In the data rows, 128 means zero.
Some points, one per row:
(167, 184, 102, 73, 135, 136, 158, 146, 123, 104, 159, 135, 200, 140,
 84, 201)
(142, 89, 144, 209, 135, 162, 109, 112, 119, 130, 106, 167, 48, 100,
 149, 58)
(111, 115, 141, 176, 126, 147, 124, 115, 120, 137, 133, 142, 92, 131,
 152, 63)
(126, 110, 129, 130, 156, 109, 105, 116, 134, 120, 111, 139, 104, 125,
 144, 136)
(42, 42, 149, 100, 61, 15, 129, 151, 138, 88, 79, 31, 237, 63,
 194, 119)
(113, 136, 158, 159, 115, 125, 137, 137, 134, 163, 115, 135, 145, 101,
 133, 101)
(110, 80, 119, 73, 78, 84, 127, 138, 135, 99, 93, 43, 194, 105,
 136, 167)
(68, 92, 146, 108, 104, 39, 127, 146, 143, 137, 118, 91, 189, 108,
 164, 117)
(109, 95, 124, 137, 92, 115, 125, 128, 127, 123, 90, 88, 140, 105,
 156, 100)
(163, 158, 130, 125, 143, 149, 128, 112, 122, 107, 147, 151, 147, 113,
 98, 169)
(116, 115, 116, 79, 115, 87, 135, 145, 140, 114, 134, 90, 177, 126,
 132, 166)
(117, 144, 138, 247, 161, 193, 133, 99, 122, 158, 132, 190, 66, 126,
 140, 37)
(59, 64, 128, 67, 35, 15, 163, 137, 144, 114, 119, 24, 192, 127,
 144, 91)
(107, 106, 97, 75, 103, 90, 142, 114, 141, 55, 132, 61, 189, 149,
 125, 166)
(67, 75, 124, 145, 86, 76, 131, 154, 124, 143, 97, 92, 143, 97,
 179, 78)
(160, 135, 108, 57, 149, 112, 119, 122, 127, 69, 153, 124, 152, 161,
 87, 205)
(108, 128, 123, 163, 127, 146, 142, 134, 130, 142, 134, 133, 133, 123,
 147, 98)
(127, 105, 134, 162, 133, 110, 122, 131, 127, 131, 110, 151, 139, 91,
 137, 116)
(130, 111, 156, 214, 141, 158, 112, 117, 120, 144, 102, 166, 77, 99,
 157, 72)
(155, 137, 116, 99, 164, 112, 103, 136, 124, 116, 130, 152, 161, 118,
 112, 212)
(126, 114, 144, 99, 118, 107, 116, 127, 124, 113, 134, 102, 142, 134,
 124, 153)
(142, 153, 109, 142, 161, 165, 120, 141, 123, 151, 130, 171, 85, 144,
 107, 138)
(148, 163, 90, 80, 139, 160, 141, 137, 116, 121, 147, 114, 134, 157,
 106, 174)
(64, 74, 159, 114, 58, 27, 139, 133, 128, 96, 109, 48, 218, 101,
 176, 74)
(165, 128, 125, 28, 152, 71, 95, 123, 119, 94, 151, 117, 156, 153,
 80, 255)
Then 12 other points, each followed by its number:
(107, 148, 145, 185, 141, 140, 147, 112, 136, 143, 133, 140, 130, 136,
 134, 78) 0
(87, 86, 126, 138, 119, 118, 110, 147, 125, 156, 85, 98, 104, 105,
 172, 99) 1
(103, 73, 170, 255, 123, 164, 121, 105, 144, 147, 75, 167, 51, 71,
 174, 0) 2
(171, 209, 140, 195, 157, 234, 164, 97, 129, 189, 171, 211, 38, 164,
 84, 52) 3
(185, 171, 135, 132, 181, 179, 106, 112, 113, 142, 155, 200, 54, 154,
 84, 149) 4
(139, 136, 117, 91, 143, 121, 134, 137, 130, 114, 156, 118, 162, 143,
 112, 175) 5
(191, 159, 143, 191, 182, 225, 97, 98, 115, 154, 133, 214, 44, 123,
 105, 120) 6
(123, 149, 144, 173, 123, 155, 141, 108, 141, 150, 146, 165, 117, 135,
 110, 83) 7
(126, 129, 137, 66, 116, 79, 131, 125, 127, 93, 144, 100, 166, 142,
 119, 173) 8
(126, 113, 132, 80, 100, 91, 137, 127, 134, 89, 153, 86, 195, 133,
 121, 160) 9
(108, 103, 140, 140, 123, 82, 116, 144, 126, 119, 107, 119, 167, 96,
 153, 130) 10
(131, 60, 146, 124, 77, 109, 120, 117, 139, 103, 89, 77, 152, 70,
 151, 135) 11
Which two of these numbered points are nearest to each point below, ignoring the 2 directions in which the first points spread most? Their numbers follow each, nearest first.
(118, 82, 128, 150, 60, 114, 117, 150, 120, 166, 92, 117, 114, 74,
 150, 72) > 6 1
(200, 237, 61, 8, 186, 197, 143, 152, 124, 150, 192, 158, 110, 217,
 40, 255) > 3 5
(135, 149, 119, 131, 165, 128, 115, 136, 126, 128, 128, 168, 135, 113,
 116, 165) > 10 5
(123, 140, 134, 186, 114, 170, 157, 116, 132, 137, 135, 152, 92, 127,
 133, 41) > 7 9
(73, 82, 153, 225, 98, 88, 130, 128, 132, 143, 80, 133, 131, 67,
 192, 23) > 10 5
(155, 166, 148, 209, 182, 208, 122, 99, 122, 152, 164, 224, 42, 138,
 110, 73) > 8 9
(55, 62, 136, 68, 62, 42, 137, 159, 146, 159, 100, 27, 147, 130,
 168, 117) > 1 4
Here are 12 other points, each followed by its number:
(169, 192, 111, 53, 135, 116, 136, 140, 113, 137, 161, 136, 160, 151,
 87, 199) 0
(188, 167, 123, 86, 183, 129, 95, 137, 116, 114, 150, 187, 125, 130,
 82, 238) 1
(100, 47, 144, 74, 55, 40, 136, 107, 140, 57, 115, 31, 197, 114,
 141, 126) 2
(163, 156, 100, 0, 130, 77, 125, 129, 139, 85, 159, 76, 187, 184,
 73, 252) 3
(139, 142, 111, 139, 149, 183, 114, 134, 120, 147, 114, 148, 88, 134,
 135, 133) 4
(132, 149, 140, 239, 166, 198, 134, 116, 133, 181, 115, 209, 2, 130,
 136, 29) 5
(145, 141, 127, 167, 143, 201, 115, 132, 119, 149, 117, 145, 78, 131,
 144, 106) 6
(110, 86, 132, 87, 109, 78, 130, 135, 144, 113, 117, 70, 179, 126,
 136, 166) 7
(112, 107, 135, 193, 140, 131, 117, 125, 127, 112, 110, 141, 135, 105,
 159, 102) 8
(72, 69, 131, 111, 77, 67, 146, 125, 134, 95, 112, 57, 165, 127,
 162, 82) 9
(98, 104, 129, 142, 99, 136, 139, 134, 127, 127, 106, 89, 141, 109,
 160, 98) 10
(224, 209, 132, 226, 194, 255, 132, 94, 113, 171, 159, 255, 1, 135,
 73, 91) 11
The same question for these:
(174, 162, 144, 165, 158, 186, 118, 105, 121, 129, 138, 198, 83, 122,
 111, 101) > 11 9
(158, 141, 115, 69, 141, 111, 125, 119, 128, 112, 149, 121, 148, 159,
 83, 193) > 3 7
(118, 160, 124, 141, 122, 140, 155, 118, 129, 117, 132, 135, 124, 153,
 134, 85) > 9 3
(58, 122, 122, 159, 119, 87, 158, 140, 145, 126, 136, 90, 206, 123,
 159, 103) > 8 10
(181, 104, 147, 185, 127, 192, 106, 101, 118, 123, 109, 164, 71, 84,
 126, 96) > 2 7
(159, 150, 131, 180, 160, 170, 107, 122, 115, 162, 113, 203, 33, 119,
 128, 87) > 5 3
(82, 142, 158, 192, 158, 111, 132, 139, 135, 182, 145, 161, 138, 137,
 147, 86) > 0 3
